rotation steps, each row followed by its count of steps
The counts run from 0 to 286.
[116 105 105 122 111 138 144 131 110 118 112 151 139 165 110 105 152 167
 100 147 158  81 100  99  86 138 127 147 109 143 161 130 104  84 143  78
 194 147  86 111 122 112 124]	273
[144 145 151  88 118 135 140 143 131 148 170 127 126 125 152  92 123 113
 141 101 113 142 182 171 197 134 159 139 116 144 169 128 147 147 152 103
 132  80 176 118 140  96 118]	61
[134 155 156 102 161 115 114 190 145 162 123  88 106  97 138 104 133 123
  97 100 114 105 133 119 136 195 128 152  95 191 114 152 138 110 115 114
 149 117 133  89 125 110 148]	72
[112  75 111 123 122 118 103 163 138 129 142 158 132 128 112  98 124 189
  88 127 111 157  90 126 136 128 113 150 112 144 141 124 112 100 122 113
 116 193 106  78 175  78 116]	270
[130 106 146 102 148 117  83 173 124 139 172 127 118 102 161 121 146 152
 110  72 142 158 182 116 128 186 117 153  77 131 150 162 140 122  96 120
 145  80 139 154 112 121 156]	143
[169 189 179 105 156 145 109 115  99 179 126 126 117  90 138 130 121 115
 151 141 114 170 140 142 181 139 122 144  97 143 138 143 132 175  91 126
 109 140 161 115 163 111 115]	176
[139 124 163  84 155 130 133 149 105 171 139 110 109 104 143 124 151 117
 125  89 125 126 174 132 149 176 103 155 108 159 129 151 148 156 128 107
 167  58 155 133 134 119 126]	217
[137 102 118 134 106 153 108  88  93 103 138 100 116 149 135 139 141 196
  83 149 177 109 129 122 142 107 112 139 119 117 158 150 144 104  99 127
 170 126  93 165  76 112 125]	276
[ 85  84  98 169 104 121  99 111 153 159 160 126 123 137  83 152 154 163
  92 127 110 133  87 177 115 151 103 118  96 151  84 113 146 130  82 135
 107 152 152 129 120 105 162]	7
[125 160 137 134 119 119 147 136 130 181 114 192 131 159  87 110 152  94
 154 144 115 167 109 150 101 147 147 121  81 135 133 107 125 146 120  77
 121 156 155  96 165 118 148]	94
[116 107 108 107 117 119 142 140 113 118 124 164 131 157 101  83 154 162
  97 156 142 134 100  81  95 143 125 156 108 136 159 140 103  74 121  78
 174 161  99  96 160  90 127]	272
[147 131 153 148 109 164  95 112 104 133 141 105 126 155 159 144 126 163
 126  91 181 119 159 138 142 103 118 130  89 112 169 117 156 159 119 111
 158  91  98 152  56 120 152]	57
[114 142  96 119 109 125 167 101 138 166 138 150 123 122  78 109 142 123
 122 195  92 133 101 173 152 145 153 124 104 162 104 134 126 115 113 119
 127 149 187 113 187 114 122]	239
[101 117 115 112 139 125 142 149 140 179 104 133 120 121  82 124 163 133
  92 145 103 106 102 105 107 199 124 144 102 184  78 127 128 111 116 102
 150 137 132 101 146 110 138]	156
[163 206 178 105 148 128 131 142 121 185 109 127 112 103 133 114 126  96
 167 144  98 164 144 139 150 140 144 148 102 146 160 140 121 155 112 103
 129 149 165  96 174 118 122]	177
[115 157 127 144 101 126 138 139 139 182 111 190 128 168  96 125 150 101
 179 134 119 144 122 131  81 134 133 129  80 122 127  85 134 165 132  67
 120 156 130  96 137 121 155]	95
[160 178 155 113 144 139 129 134 115 125  96 105 110 139 130 109 142 149
 112 165 127  99  95  97 118 146 139 152 117 175 164 152 102  88 135  98
 178 166  96  84 142 108 126]	116
[122 118 137 134 129 118  79 129 150 130 125 122 127 160 143 154 119 147
 174 105 130 180 137 150  83 116  92 140  98 115 191 121  86 106 112 128
 121 177 121 144 173 157 143]	182
[164 119 132 128 122 137 143  83  87 127 155 107 120 123 135 126 159 181
  90 156 126 106 139 167 180 122 131 124 120 152 158 157 149 101 122 138
 187  90 154 158 111  93 123]	278
[123  65 119 116 129 127 145 115 131 157 148 120 136 123  99 123 132 188
  92 142  80 123 102 185 158 117 102 147 148 175 126 116 123 112 155 117
 135 151 146  98 168  80 106]	196
[128 126 138 157 112 149 106  68 122 112 153  79 101 168 111 149 127 164
  96 161 131 150 107 180 164  76 100 123 133 142 158 121 130 130 113 135
 141 164 124 140 142  96 139]	47
[137  95 133 153 132 107 121 118 131 146 142 158 110 152  92 119 156 154
 101 134  90 147  97 186 133 120 103 113 105 159 139 107 149 135 150 100
 163 119 160  93 150  63 136]	50
[129  72 151 107 148 128  94 184 143 173 138 160 150 101 156 139 132 201
 132  78 103 119 122 129 104 156  96 162  82 134 149 124 101 135 133 124
 118 136 111 115 128 122 121]	185
[124 104 123 136  94 167 120  99 107 118 124 107 129 154 129 133 151 186
  83 134 165  80 115 103 124 102 107 153 114 122 145 128 131 103 117 109
 163 137  69 147  70 107 133]	275
[163 159 180 129 135 118 125 103 113 153 150 102  89 121 133 124 142 116
 109 124 108 155 150 200 174 129 107 118 112 157 159 140 163 161 125 112
 161  83 177 120 142  88 142]	133
[133 136 152 148 112 169 111  56  82 140 134  80 106 141 128 152 147 155
 107 119 158 123 142 134 160  93  86 148 128 121 132 116 159 170 114 117
 162 102 111 166  81 105 127]	130
[141 144 122 108 107 151 154  99  96 137 154 124 111 140  92  91 124 129
  90 164 122 144 127 156 215  98 141 141 135 151 128 120 156 151 128  95
 131 127 150  97 145  68  99]	281
[104 149 133 147  93 148 122 137 128 176  98 172 135 174 121 133 142 123
 171 122 144 142 121 110  91 120 108 139  76  98 127  78 127 174 112  72
 109 163  97 109 114 138 153]	96
[ 89 156 109  69 107 152 134 116 137 110 139  45 122 159 135 110 100  89
 140 131 145 120 164 123 157 133 158 158 123 156 162 134 109  70 109 120
 127 138 120 136 159 166 139]	149
[ 79 117 107  77 104 156 134 108 162 128 138  48 118 162 125 123 109  97
 144 117 128  87 161 171 138 137 144 150 130 154 162 123 119  65 140 127
 132 141 138 142 152 172 150]	150
[136 185 145 128  92 171 140 133 138 161 125 153 147 157 132 110 112 120
 186 126 134 118 131 142 154  87 182 127  82 112 169  85 120 159 128  83
  94 164 104 107 130 137 122]	252
[164 145 154 145 114 129 126 134 131 136 166 152 115 131 126 104 127 149
  97 128 116 127 128 179 186 108 162 109  98 148 160 118 176 142 131  88
 141 105 150  93 106  65 137]	207
[105 120 109 126  91 171 124  97 137 153 145  69 127 110 138 146 128 163
 108 145 119  54 132 176 162 127 163 130 100 163 114 149 136  95  97 153
 128 131 132 156  86 149 140]	235
